Each row is where one point has got to under a steady rotation. How many ticks took it there?
The counts run from 0 to 884.
[ -5   1   1  27 -32  -5 -34  23  60  47 -28  -5   3  13   0 -12  -9 -23
  24  23  21  -5  -7 -26  29 -25  18  18 -49 -41  39 -13  36 -35 -26 -34
 -30 -29  37  42 -37 -10]
126
[-40  -9  34   1 -12  -3 -15  12 -10 -26  21  -8  51 -19  24 -55  -4  20
 -49 -43  24  -5  -9  10  27 -47  28   3 -44   1  14 -65   0 -35  -3  43
 -21  12  41 -14 -44   5]
93
[ -3  10  21 -17   0  21   3 -15  -3  29  -5 -71  33  11  34  -1 -51 -31
  33 -23   5  -6  25  37 -23   6 -69   2 -35  16 -21 -30  30 -23 -27  11
 -26 -46  35  -9  13 -26]
562
[-13  35 -17 -36 -22  12   7  36  18  10 -59 -12  11  -9 -12  57   1   4
  10  -1  56  18 -50  -2  35 -31  -5  44   4  12   9 -12   2 -35  20   5
   0  27  65  -2 -37  54]
148
[  2 -10  11 -31   5 -19 -36  48 -14 -19  28 -30  35  19  39  -6   4  23
 -23   1  44   8  18   8  13   9 -70  -5  -9  18 -13 -77 -38 -14 -37  25
   8  53  -3 -15   1 -15]
27
[ -9  37 -26  -9   7 -26 -31  66  37 -43   4 -18 -17 -14 -56  30  21  24
  -2  -5  27   1 -34  -5   8  -6   5  20   3 -56  -6 -10  11 -24  29  31
   8  29  50  -3 -20  58]
206
[-10  -5  24  -7  20  11 -22  14 -10 -32   5 -47  -5  14 -15  -6  19 -37
 -46 -24  51 -24  19  10 -31 -47 -32 -29 -36  44  14 -34  -9  25 -43   3
 -36 -29  32 -48  -9   7]
303
[-17  -1   5  30 -33  18  49  28 -23   9 -13  -6  31  -7  18 -13  -8  27
  17 -26  44   8 -32  -2  16 -38  19  30 -41 -47  34 -70  46  -5 -45  23
  18   8  44  10 -15  -2]
474
[-33 -43 -39  10  48  -3 -19  20  43 -29 -33  -5  -2 -22 -45 -18  -6 -50
  40  16   2 -11  30  -4  -3 -44  -5  19  43   5   0   0   9 -46   3  -4
  -2  17  64  -5  22  42]
872
[-16  22  23   7   3  12 -23   0  11  16 -31 -61  51  10 -11  32 -18 -23
  28  40   9  22  31  41  17  25 -71   4  -9   4 -60 -33 -22 -30  19 -37
  -8  -9  33   6   6 -18]
876
[  0  -7   3  18  21   7 -32  28   0 -12   0  30  -5  29 -50  -6 -15  14
   1   6  15   1  -4 -25  24 -45 -44 -13 -12  52  13 -34   1   2 -26 -42
   2  76  53  14 -38  34]
662
[  8 -38  -7 -12  23 -10  -8  -4  34   2  -1 -19  37 -49   0  -8 -18 -41
  35  26 -15 -15  20  44  59 -35 -57   5   4  17 -21 -32 -37   1  20 -22
 -15  34  38  11 -50  -4]
13
[-10 -21  26  48  12  32  12  -8  -1 -22  31 -26  18  -5 -18  15  -3 -26
 -20  -5  26 -22  36  28  23 -49 -40 -57 -58  21 -14  11   1  14 -18 -39
  21 -21  24 -44 -44 -10]
107
[ -8 -15  -1  -5  31  21  35  42  -8 -12  -1 -23   4  35  13  14 -17 -32
  31 -16  46   6 -30  32   8 -21 -31  25 -20 -26 -50  -8   9 -35  -5  38
  66  45  31 -14  56   4]
541
[  2 -15   7 -23  35  18 -44  32  20 -16 -31 -10 -36  -2 -29 -14  12 -47
   2 -12  36  -6  13   0 -14 -71 -45  25 -16  54   3  -1  -5 -33 -35 -44
 -29   2  45 -26   4  15]
558
[ -5 -18 -66  32  -7  18 -22  16  29  20 -45 -52  43   4 -18   7 -34  -7
 -12  26  16  -1  63 -40   1 -22 -43  21  17  12  34 -28  36 -31 -17 -21
   8   7  18 -12 -14  10]
235
[ 20  -7   2  41 -49   7   2 -16  -9   9 -35 -34  42  -3  10 -20 -30 -25
  57 -24  25 -15 -26   1  12 -55  33  -1 -27  21  15 -44  34 -15  -5  22
 -29   4  42 -17 -69   7]
790
[ 37 -23 -21  10   9  32 -16  -4  46  -7  43 -31 -10 -23  -2 -67 -32 -17
  25 -19  20 -34  19 -35   9 -36 -46  -2 -26  -8   6 -24  40 -12 -72  10
 -19  -8  30  16 -20 -11]
884
[-13  -3 -23  14  36 -14 -23  38  23 -18  40  28  19  42  -4  -6 -27  33
 -39  -6  33  13  10  -7   5  -7 -81 -13  12  45 -12 -27  -5 -51 -41 -14
  21  39  36 -15  26  -2]
282
[-44 -32  -9 -10  37 -29  22  32  38  20  16  28 -15  15  16 -19 -40   3
  42 -25 -10 -11   7   2  12  -5 -21  21 -12 -17  45 -45  41  -6 -28  -2
 -38 -18  75  46  20  10]
823
[-21 -41 -35 -25  13  -5 -27  61  -7 -31 -11 -13   4  12  -1  50 -35  26
  59 -40 -10  -7   6  10   4  21  24  -8  -1 -61   7 -17  -5   4 -21  18
  24  12  75 -18 -23 -19]
356
[-29   5  16 -20  -9 -19   8  68  18 -19  17 -25   9 -22   0  39  10  -7
 -28  31  72   2   0   1  30   6 -44   8 -12 -24   3 -27 -10 -11  29  43
  26  28 -19 -20  -6  67]
587
[ 17  39  21  56 -29  20  -4  34  13   9  16  24  22 -18 -42 -44  -2  18
  19 -17  11  -1 -29  17  37 -25 -11   5 -54 -38 -19 -15  44 -40 -32 -26
   1  14  43  22 -32  11]
277
[ 44  21  21  41  -4 -17  17   4   9 -32  36 -21  32 -15 -15 -11  15  -1
  15  -3  33   1 -17  62  22 -38 -54  -9  -5  22 -58 -42 -38 -11  -1 -18
 -14  29  38 -42 -32   0]
211
[-13 -31   4 -23  28  20 -11  42 -11  28 -10 -45  37  52  18  18 -39 -55
  22  -6   8  -3 -21  35   4  12 -47  29  -8 -11 -37 -29  19   3  -3  41
  39  56  20   8  41  -9]
285
[-34 -12 -35  32  -8 -10  15  10  60  -8  -3 -56   0  -6  20   5  -9 -12
  43  37   9 -25 -17  17  15  13   1   8 -12 -69 -20  16  48 -61   7   1
  43  16  33  10  -3  32]
703
[ -3 -13  -5 -48  41  -4 -56  38  24 -13  17 -77 -11 -24  12  -3 -14 -49
   0   1 -16 -20  10  21   4  -6 -48   2 -29   4 -24   3  11 -19  32  16
  19  40  -9 -24  -2  44]
74
[-62   3  23  31 -30 -28 -39  47  20  13   7 -10  40  16  15 -32 -50 -28
  14  -2  19  -6  36  -1   6   3 -20 -37 -59  -5  10   0  27 -70   0  21
   8 -16 -22 -21  14  13]
609
[-13  15   2  28  32  -3  -6  11 -23 -19   3 -31   4  18 -22  14 -32   6
  13 -15 -13  13  39  35   8 -23 -48 -30 -65  15 -48  10   0 -35  57 -50
  42  18  22 -48  -7  -1]
167
[ 11 -15 -35  34  23  -9 -12  39   5 -31  14 -24   1  22 -51 -10  -8 -20
  24 -40  33 -13  -7 -38 -11 -35  21  -3  -7 -25   5 -48  16  35 -12  71
  11  34  23  -9   7  13]
417
[ 11  37 -12 -16  12  13  10  56  13  42  -7 -23 -33 -18  -6   2 -49 -12
  26 -57 -33 -13 -16  24  21 -33 -38   8 -84 -12  34  -7  57  -7  -7 -12
  17   0  24   1 -10  30]
775
[  0 -18 -36  30  -1 -39 -47  55  33  -2 -22  -3  28   3 -28 -49 -11 -25
   9 -16  47  12  20 -44  -2 -36  15   4   9  -9  24 -57 -10 -19 -39  44
 -23   9   5 -11  29  -6]
674
[ -3  28  19  -7 -15 -44 -34  61  27  30  27 -20 -19  46  -7  18 -23   0
  11 -20  29   8  29 -32  -9  38 -23   5 -48 -25  42 -32  38  -7  -3  31
 -43 -41  28  20  -4  13]
565
[-46 -20  10  -2   9 -16 -10 -12  -2 -25  -4 -51  35 -19  28 -46 -43  12
  25 -18  10 -10  27   5 -35  -5  -6 -11   0  19   2 -66  15 -51 -29  25
 -50 -31  56  -3  -6  -3]
246
[  7  18 -42  -4 -21 -12 -40  23  54   8 -29 -77  12  28  28  31   4  -3
  14  31  63  10 -10  -8   0  29 -29  16  -4 -44 -28 -29  -6 -42 -28   0
   5   2  22  10  11 -19]
191
[ 52  36  -7   8 -40  -7 -55  59  16   9   6 -26  22  12 -41  42 -27  21
  43   9   2   3  -2 -14  41  42 -42   3 -10 -43  -8 -28  18  -1  -2   2
  11  40  14  18 -45  10]
402
[-29  -4 -40  25   2   3  22  19  58  54 -30 -13  -5  11   6 -19 -27 -44
  33   8  15 -13 -22 -19  20 -12 -17  22 -28 -42  24 -33  53  -2 -40  14
  -5 -13  26  49  44   6]
67
[ 26 -11   9  -5 -14 -19  10  45  23  -7  55 -40 -30  16   1  26 -29  -6
  59 -27  52  -7  50 -13 -14  15 -19   6 -38 -33  18   5  39  -5   0  48
  -6 -45  14 -29 -27  15]
308
[ -8  13 -14 -14  40 -12   3  47  37 -14  40 -28 -17 -17 -15   3 -31 -43
   2  10  15  -4   9   8  22  -8 -68  -3 -19  20 -26  -4   6 -16  45  23
  35  48 -19 -25  23  58]
330
[ -2 -16  29 -55   2  22  -9  46  -2  12   9 -21 -18  28   8  47 -17 -40
 -15 -37  37 -14 -50  13  24 -30  -4  10 -48   7  35   9  24  31   7  29
  -1  19  39 -13 -57  40]
90
[-76 -12  22 -22  -1   7 -14  31  -9 -20 -67 -20  10 -14  -9  18  -9 -50
  40 -16  44  -1 -23  20   8 -29  47  -7 -22   0   0  -8 -11 -20  21  33
 -13 -12  45 -17   5  39]
741
[ 19 -11 -30 -10  22  -8 -36  68 -18 -37 -11 -20 -17   8 -38  31  -9  31
  58 -58   1   9  15  -4   8 -12  23   6 -18 -47  -6 -30 -12  16 -11  15
  26  30  56 -13  -5 -12]
357
[-20 -32 -20 -22  27 -15 -54  11  63   5   3 -40   8  25  16  23 -41 -48
  37  26  -1 -30   0  12  29  24 -47 -45   5  24 -18   9 -15  -3  16  -6
   5  46  15   9 -31  14]
829
